Families of rows that turns and mirrors carry onto each other, the same ones carrying the whole set onto itself: the rest of each named row's family, in list order:
4 families of 8 rows:
z383: 30.7; 17.7; -24.9; 4.9; 23.5; -8.6; 5.5; 21.3; 11.1; -20.1; -7.8
z990: 4.1; 28.3; -15.0; 9.0; 17.7; 0.8; -3.2; 23.7; 10.9; -31.0; 4.0
z376: 10.3; -21.1; 8.6; 6.8; 7.5; 13.1; -0.9; -16.5; 15.4; -19.3; 19.0
z169: 17.5; 24.9; -30.2; -1.0; 17.5; -12.5; 5.8; 23.9; 14.4; -17.6; 2.8
z696: 11.3; -30.9; -18.8; 6.7; -4.5; 16.1; 8.3; -14.0; 4.5; 8.6; 4.6
z153: 5.4; 30.0; -28.2; 14.7; 18.0; -6.7; 8.0; 7.5; 11.7; -8.1; -14.2
z698: 3.4; -26.1; 2.9; 14.1; -1.4; 14.7; -4.7; -14.4; 6.6; 8.2; 12.3
z911: 17.5; -24.2; -10.9; 31.9; -1.9; 18.5; -11.7; -8.5; 10.5; 1.6; 15.7
z761: 8.1; -30.9; 0.1; 19.0; -2.1; 15.1; -10.0; -5.7; 5.3; 7.1; 14.5
z337: 6.4; 22.9; -32.0; 1.2; 16.2; -9.8; 7.0; 28.3; 15.9; -18.6; -0.7
z870: 8.4; -21.3; 1.9; 20.6; 2.7; 12.0; -5.5; 2.9; -8.6; 7.8; 27.8
z446: 31.3; 25.2; -27.2; 0.2; 11.5; -0.5; -3.6; 21.6; -3.0; -16.7; 9.9
z49: -1.5; -15.5; -6.9; 11.5; -7.8; 25.5; 0.6; -19.1; 6.7; 0.4; 16.2
z558: 8.7; 17.3; -42.7; 7.6; 4.3; 4.7; 4.3; 28.3; -2.6; -4.2; -7.6
z461: 11.0; 6.6; -42.6; -7.9; 6.5; -15.6; -1.6; 24.2; 15.1; -12.0; -4.9
z487: 27.3; 16.3; -30.1; 6.8; 22.0; -9.3; 9.1; 18.9; 10.5; -13.6; -14.4
z652: 15.0; 23.6; -35.3; 1.0; 16.1; -12.3; 8.7; 23.2; 13.6; -11.3; -2.5
z60: 5.5; 12.9; -34.6; -5.3; 12.6; -19.8; 1.6; 13.5; 22.7; -14.5; -9.2
z589: 24.0; -35.3; -9.3; 12.0; -1.8; 17.4; -8.2; 3.4; 5.1; -9.9; 21.6
z727: 13.2; -21.4; -5.1; 34.0; 2.5; 16.8; -11.9; -11.4; 15.2; -3.3; 14.9
z862: 3.0; 16.7; -25.2; -5.5; 15.4; 3.0; 12.4; 28.0; 8.7; -25.9; -10.0
z539: 11.9; 20.7; -35.7; -1.8; 12.9; -8.4; 6.3; 31.4; 11.3; -16.4; 2.1
z935: 2.9; -19.7; -3.4; 21.4; 2.3; 10.4; 2.5; -5.8; -7.3; 17.6; 17.5
z620: 8.4; -25.6; 5.7; 11.3; -1.7; 15.2; -7.6; -11.8; 5.1; 3.9; 18.5
z111: 19.7; 11.0; -32.9; -13.6; 9.5; -17.3; -5.2; 21.1; 15.1; -20.4; 5.1
z939: 3.3; -15.4; -3.1; 9.0; -7.6; 26.1; -3.0; -16.6; 5.3; -5.0; 22.6
z170: 3.2; -14.2; 12.1; 20.7; 8.4; 8.8; -3.3; -7.1; -1.7; 1.6; 27.0
z339: 8.9; 14.1; -29.7; -8.1; 12.0; 4.2; 11.4; 31.6; 3.6; -23.3; -6.7
z749: -6.3; -17.6; 4.8; 28.8; 8.5; 8.3; 0.2; -6.1; 1.6; 9.1; 16.0
z99: 7.2; 12.5; -27.2; -6.0; 14.7; -18.3; -5.6; 20.9; 23.5; -26.9; 0.6
z418: -2.3; -29.6; -5.6; 26.2; 7.8; 11.0; 1.9; -11.7; 21.8; -4.7; -0.5
z574: 4.2; -27.5; 5.8; 20.9; 1.5; 13.6; -10.3; -8.8; 10.1; 2.6; 14.0

Same family as z574: z169, z698, z761, z337, z652, z539, z620
Same family as z418: z990, z376, z696, z153, z446, z558, z589
Same family as z170: z870, z461, z60, z935, z111, z749, z99

